The same turns and mirrors carry the whole set onto itself, and each row onto the other rows of its family. Which rows share a family with each named row? Give them in list order.
These 36 rows form 9 families of 4 rows each.
K_45: 1.27 0.82 -2.76 -0.66 -2.14 -1.38 -2.39 0.98 -4.86 -1.42 1.31 1.95 -1.22
 -1.62 -0.18 0.06 -0.50 1.77 0.66 -1.03 -0.64 -0.41 0.89 0.37 0.08 -3.22
 -1.16 -1.93
K_596: 1.39 3.43 -1.44 1.70 -3.29 1.43 0.61 -1.46 -3.10 -2.28 0.76 -0.19 1.84
 -2.63 1.33 1.44 0.76 -0.73 -1.03 -1.31 -3.20 2.31 0.78 1.80 -1.84 -2.47
 -1.42 -1.41
K_110: 3.68 0.95 -2.19 -0.93 -3.16 1.48 -0.66 -2.05 0.01 -0.77 0.42 0.48 0.42
 -4.23 -1.82 -0.42 -0.74 -0.97 1.83 -0.54 -1.97 1.50 -0.46 -1.25 1.06
 0.02 -3.11 -3.22
K_856: -0.59 -0.64 1.54 1.03 -3.98 2.74 2.69 -0.26 0.48 0.06 0.52 -2.02 2.93
 -0.25 -0.27 -1.36 1.59 -1.84 -3.95 -2.33 -1.49 0.93 0.45 1.93 -3.57
 -3.00 0.72 -0.12
K_188: 1.78 -2.64 0.98 0.03 1.03 -2.89 -0.37 -0.25 3.63 2.66 2.45 -3.22 1.56
 1.66 0.16 -3.53 0.69 -2.20 -1.64 1.30 -1.28 -1.72 -3.56 1.52 -2.29 1.31
 -0.14 -0.94
K_565: -1.85 -2.15 2.26 0.99 -3.54 0.62 -0.52 1.47 0.72 -0.44 0.76 -1.69 4.29
 0.52 0.75 -2.67 -2.04 -0.67 1.59 0.89 -0.20 -1.03 -1.26 0.95 -0.30
 -2.99 0.38 1.35
K_869: -2.88 -1.98 1.35 1.88 -0.51 2.58 -0.02 1.16 0.67 -0.73 -1.48 0.54 1.19
 -0.43 0.38 -2.70 -0.02 0.85 -1.18 2.13 -1.21 -0.46 1.52 1.43 -1.97
 -3.21 2.45 0.00
K_107: -2.41 -2.04 1.45 0.29 -1.66 3.46 1.92 2.14 -0.28 2.05 -1.06 -1.64 -0.30
 1.94 1.57 -0.98 -1.91 -0.68 -1.98 -0.43 0.22 1.62 1.44 -1.26 0.06 -3.50
 0.69 0.31
K_298: 4.04 1.04 -2.24 0.41 0.55 -2.06 -4.32 -2.99 3.62 0.48 1.96 -0.13 -1.17
 3.06 1.87 0.97 1.76 -1.92 -1.03 0.34 -2.65 1.44 -2.71 1.41 2.22 0.93
 -2.17 -0.97
K_290: 0.05 0.35 -5.01 -0.11 -3.87 0.87 -1.12 2.44 -0.16 0.24 -0.33 2.97 -0.46
 -0.70 1.18 0.49 -0.61 -0.74 0.83 -0.99 0.03 -3.76 -2.49 -1.45 -0.77
 -0.22 -1.98 -1.54
K_132: -1.44 -1.17 -0.50 0.35 -1.32 -0.09 2.32 -0.26 2.12 -0.20 -0.79 0.50 3.03
 2.34 2.45 -2.03 -1.39 1.09 2.06 0.50 -4.37 -1.92 0.27 -1.64 -0.11 -0.62
 2.05 1.76
K_322: 2.25 1.79 -2.06 0.65 -5.21 0.13 -3.70 0.42 -0.63 -1.82 1.78 1.13 0.70
 -0.92 0.42 0.78 0.53 -0.73 2.39 -1.36 -0.11 -0.57 -0.71 0.67 2.91 -2.04
 -2.86 -0.83
K_641: 0.16 -2.72 0.38 2.25 -1.70 -2.74 2.00 -0.67 1.81 2.53 3.75 0.81 -2.34
 0.92 1.91 -0.71 3.27 -0.32 -0.23 -0.62 0.95 -0.23 -2.12 2.90 -3.14 3.84
 -1.66 -1.55
K_50: -4.36 1.75 -0.01 -0.72 -1.97 1.19 1.13 3.32 2.84 0.90 -0.27 1.62 2.78
 1.30 1.65 -0.45 2.65 0.07 -2.71 1.00 0.45 0.51 0.32 -1.12 0.07 -1.35
 -0.86 0.28
K_42: 0.90 -1.96 -2.28 1.75 1.43 -0.31 -1.51 -2.39 0.10 0.18 1.93 4.81 -0.78
 3.36 2.75 1.45 0.08 -0.61 0.20 1.52 -3.73 1.07 -2.38 -0.26 2.90 1.81
 -1.41 -0.48
K_241: 0.86 -0.87 -0.21 -0.50 1.24 -2.43 3.91 1.10 -0.32 4.13 2.48 -3.07 -2.45
 0.55 1.55 -3.46 0.05 -0.54 -3.00 0.53 -1.35 0.19 0.83 0.77 -1.12 2.17
 -0.71 -1.56
K_683: 2.13 -0.56 -2.51 -3.04 0.31 0.02 -2.24 -3.46 2.78 -0.52 0.42 -0.34 -0.29
 2.17 2.03 -0.58 -2.86 -0.71 -2.31 0.40 -2.73 4.26 -2.89 1.03 0.19 0.64
 -4.10 -1.70
K_471: -0.39 -3.67 2.51 2.03 -1.56 0.95 -0.14 -0.75 3.40 0.91 -0.58 2.69 0.80
 0.82 1.45 -1.43 1.86 0.42 -0.95 -0.49 -0.70 1.34 1.85 1.19 -2.89 -3.00
 1.07 2.70
K_878: 1.93 1.15 -1.16 0.63 -2.23 2.03 1.18 2.13 -3.09 -0.74 1.82 0.14 -2.84
 -1.80 0.31 0.49 0.64 0.10 1.50 -1.51 -1.39 1.24 2.19 -0.87 1.85 -0.44
 -2.65 -3.77
K_203: -0.65 -1.74 -0.08 0.85 0.00 -1.03 2.29 -0.42 3.12 2.45 2.31 -2.62 -2.37
 2.19 0.02 -2.57 3.60 -0.28 -2.44 -0.06 -0.80 -1.75 -1.28 2.04 -1.76
 3.00 1.59 -3.38
K_486: 1.97 0.62 -0.21 2.37 -2.54 -0.28 -2.94 -1.46 -1.04 -3.17 3.17 0.81 -0.90
 -2.86 -0.07 1.59 -3.00 -1.25 0.53 -0.59 1.66 -1.90 -0.30 0.35 0.72
 -0.55 -0.80 -1.46
K_536: -1.96 0.88 0.70 -2.21 0.39 -3.35 3.54 2.21 1.55 0.92 3.66 -0.84 2.28
 2.82 1.02 -1.15 3.17 1.11 -1.05 -0.27 -1.77 0.54 -1.16 -0.93 -0.66 2.47
 -1.56 -2.55
K_98: -1.20 -0.37 1.51 1.98 -2.28 0.69 -1.00 -1.24 3.35 -2.02 0.38 -2.01 1.04
 -0.39 1.29 -0.78 -3.81 -1.13 -1.43 0.18 1.59 -2.66 0.42 0.60 -1.24
 -1.51 2.16 1.24
K_221: 2.30 1.83 -2.95 -0.18 -1.01 -0.65 -1.21 -2.61 -1.67 -0.12 2.14 -0.05
 -0.82 1.48 2.33 2.16 1.02 -1.80 -5.35 -1.84 -1.92 3.44 -2.36 3.13 -2.05
 -0.94 -3.27 -1.90
K_83: 0.42 0.32 -0.61 -3.12 2.51 -1.63 -1.62 1.22 0.85 0.41 1.85 2.10 1.07
 3.98 0.63 2.09 2.40 0.06 -3.21 -0.77 -1.96 3.12 -2.04 -2.67 0.03 -1.45
 -2.61 -2.36
K_481: 3.33 0.61 -1.38 0.26 -2.59 -2.85 -0.45 0.18 -1.41 -0.23 0.56 1.30 -0.15
 -2.83 0.75 0.41 0.91 1.48 2.92 -2.44 -1.10 -0.49 1.20 -1.14 -4.04 -2.38
 -0.79 -0.59
K_271: 0.02 -2.14 -0.55 -1.89 -2.74 -2.54 3.08 -2.37 1.54 3.15 3.07 -2.41 0.80
 -0.09 0.18 -4.08 -1.58 -1.11 -1.97 0.25 -0.16 0.64 -2.33 1.62 0.11 3.40
 -2.30 -0.92
K_527: -1.43 -2.05 0.75 -0.22 -4.77 3.56 0.86 -2.39 3.01 1.53 -1.03 -0.41 2.43
 -0.26 -0.40 -1.92 -1.69 -1.50 -1.17 -0.05 -0.03 2.05 -0.10 -0.75 1.90
 -1.79 -0.13 1.10
K_562: 0.36 -0.04 -2.04 0.28 -0.78 -1.84 -2.20 -2.23 1.55 -0.38 0.28 0.78 -2.06
 4.50 5.10 3.53 -0.44 0.82 0.39 -1.60 -0.81 2.88 -2.65 0.71 -2.75 -0.95
 -1.85 -0.86
K_39: 0.03 2.76 -1.01 0.11 0.07 -1.15 -0.19 1.96 -1.72 1.22 1.51 3.78 1.63
 -2.26 -0.28 1.37 3.32 -0.16 -0.53 1.42 -0.83 1.10 0.44 -2.79 1.26 -0.70
 -1.77 -1.73
K_318: 0.53 -1.09 1.02 1.28 -0.82 -1.67 3.47 -3.26 -0.53 2.22 3.94 -2.50 0.95
 1.97 1.10 -0.73 2.13 -1.88 -4.94 -1.31 -2.40 2.52 -1.63 3.17 -2.02 1.31
 -0.21 -0.96
K_413: 2.02 -1.12 1.30 0.36 -0.32 -3.25 0.39 -2.44 4.27 -1.27 4.15 -3.24 -0.79
 0.82 0.25 -2.39 -1.22 -0.83 -2.26 -1.37 -0.19 -2.92 -0.04 1.60 -1.16
 2.36 0.97 -0.54
K_755: 0.76 0.33 -2.73 -1.04 -0.05 -2.16 -2.20 -3.02 0.12 0.13 1.98 -0.24 -3.42
 5.96 2.60 2.16 1.06 1.04 -2.05 -1.87 -1.85 2.20 -1.38 0.93 2.05 -0.37
 -0.54 -2.28
K_581: 3.05 -1.35 0.35 0.40 0.50 -1.35 -4.17 -3.76 2.68 -3.29 3.87 0.43 -2.11
 2.75 0.95 1.34 -1.90 -0.99 -2.71 -1.79 -0.21 0.49 -0.84 1.56 1.33 0.14
 -1.34 -0.88
K_990: 2.29 -4.48 -1.55 -2.07 -0.14 -1.65 0.73 0.94 2.77 1.96 2.56 1.96 -0.32
 2.70 -0.97 -3.42 1.90 -0.71 -2.43 -2.45 -2.26 -3.14 -1.92 -0.30 -1.21
 1.43 -1.10 -0.79
K_638: 2.00 0.49 -2.14 -1.42 2.01 1.18 -1.41 0.12 1.83 0.05 0.30 0.09 -3.88
 3.79 3.37 0.17 0.17 -0.23 -3.73 -0.66 -2.87 3.87 0.93 1.21 1.04 -0.30
 -3.21 -1.81

The rest of the family of K_536: K_50, K_83, K_39
The rest of the family of K_638: K_107, K_241, K_878
The rest of the family of K_869: K_45, K_203, K_755
The rest of the family of K_565: K_188, K_298, K_322
The rest of the family of K_581: K_486, K_98, K_413
The rest of the family of K_221: K_596, K_856, K_318

The same turns and mirrors carry the whole set onto itself, and each row onto the other rows of its family. Which rows share a family with each named row? Give them in list order.
These 20 rows form 5 families of 4 rows each.
K_501: -3.77 7.67 0.71 -2.60 -1.10 -1.46 2.83 -0.85 -0.24 2.35 4.57 -0.38 0.03
 -0.37 -1.41 -0.03 -0.15 0.45 1.19 -2.80 1.24
K_393: -4.65 5.90 0.88 -1.84 -1.61 3.31 3.61 -0.57 -0.03 1.41 1.57 0.87 1.29
 1.03 -2.47 -0.24 2.20 -1.15 1.84 -1.91 2.73
K_590: -1.44 1.86 2.35 -0.44 -1.57 1.45 3.51 0.05 -1.01 2.32 -3.62 2.79 -1.29
 -0.10 -1.72 5.03 2.69 -3.68 1.38 1.00 4.09
K_211: -0.17 2.32 -0.73 -6.96 -1.41 -0.67 0.64 1.68 -0.04 4.73 1.86 2.20 2.97
 0.87 -0.84 5.34 -0.18 -1.12 -0.47 -1.52 1.82
K_748: 0.83 5.80 4.31 -0.24 -3.50 -3.50 -0.81 3.84 -1.07 1.95 0.34 -0.56 -1.33
 -2.34 -0.30 4.07 -0.44 -4.02 0.93 -3.24 -1.26
K_630: 0.65 3.27 -0.95 0.52 -0.85 -0.39 1.24 2.10 -0.64 -2.15 -2.08 1.07 4.62
 -2.13 -1.52 1.01 1.13 -0.93 0.92 -0.56 2.14
K_718: -0.77 3.88 2.27 -2.14 -0.93 -5.68 2.12 -0.16 -1.89 3.90 1.17 1.25 -2.69
 -2.98 -0.55 5.38 -0.30 -1.28 -0.09 0.28 2.09
K_548: -0.28 2.59 2.87 0.18 -1.33 1.17 3.72 0.63 -0.65 1.78 -4.10 3.17 -0.53
 -1.05 -1.43 4.32 2.38 -2.67 1.21 1.23 4.06
K_37: -4.22 7.00 0.62 -3.18 -1.16 -1.27 2.65 -1.13 -0.78 2.50 4.70 -0.12 0.06
 -0.69 -1.92 0.14 0.26 0.35 1.02 -2.47 1.32
K_239: -0.76 3.51 3.78 -0.18 -4.16 1.51 -0.60 3.59 -0.86 1.34 -2.20 0.27 -0.59
 -0.13 -1.13 4.44 2.20 -6.43 1.86 -2.44 0.21
K_800: -0.10 3.98 4.42 -0.64 -3.66 0.90 -0.69 4.30 -1.38 0.76 -2.56 1.55 1.50
 -2.61 -1.50 3.99 2.40 -5.10 1.08 -1.66 0.52
K_734: -4.05 6.27 0.99 -1.77 -1.60 3.43 3.68 -0.20 -0.20 0.90 1.42 1.11 1.77
 0.06 -2.45 -0.42 2.08 -0.63 1.58 -1.63 2.74
K_54: -0.86 4.11 3.55 -2.35 -3.67 -3.55 -2.10 3.01 -2.16 2.71 1.09 -0.08 -0.91
 -2.63 -0.57 5.17 0.63 -4.87 0.60 -2.96 -1.01
K_61: -1.95 1.86 -2.79 -3.97 -1.35 -4.44 -1.04 0.50 -2.68 0.36 2.31 0.41 2.09
 -1.80 -1.16 2.81 0.44 -2.40 -0.09 -1.24 0.89
K_707: 3.39 5.61 0.56 -1.65 -1.21 -0.43 3.49 2.46 3.02 3.70 0.49 0.30 0.91 2.81
 0.46 3.82 -2.42 -0.25 0.68 -2.97 2.20
K_603: -2.00 0.78 -3.00 -0.82 -2.19 0.92 0.20 -0.39 -1.03 -0.08 -0.71 -0.39
 -0.29 3.15 -1.34 2.49 1.25 -4.93 2.24 -2.16 1.59
K_38: 1.46 5.00 -1.73 1.64 -1.36 -3.73 2.14 1.23 0.70 -0.66 1.18 -1.86 -1.30
 0.70 -0.02 1.34 -1.92 -1.99 1.51 -3.35 0.80
K_689: 0.56 2.57 -0.74 -4.31 -2.18 1.41 2.01 0.91 1.75 4.63 0.78 0.90 -0.20
 4.95 -0.16 5.12 -0.58 -2.86 1.14 -2.86 2.04
K_389: -0.23 4.52 2.44 -1.15 -1.25 -5.58 3.08 -0.13 -1.08 3.79 1.02 0.69 -4.13
 -1.94 -0.07 5.30 -0.78 -1.58 0.39 -0.38 2.02
K_717: 2.66 4.72 0.81 -4.13 -0.58 0.27 2.22 3.49 1.38 2.79 -0.29 2.54 4.82
 -0.31 -0.70 3.66 -0.67 0.56 -0.20 -1.28 2.66

The rest of the family of K_54: K_748, K_239, K_800
The rest of the family of K_590: K_718, K_548, K_389
The rest of the family of K_707: K_211, K_689, K_717
The rest of the family of K_734: K_501, K_393, K_37

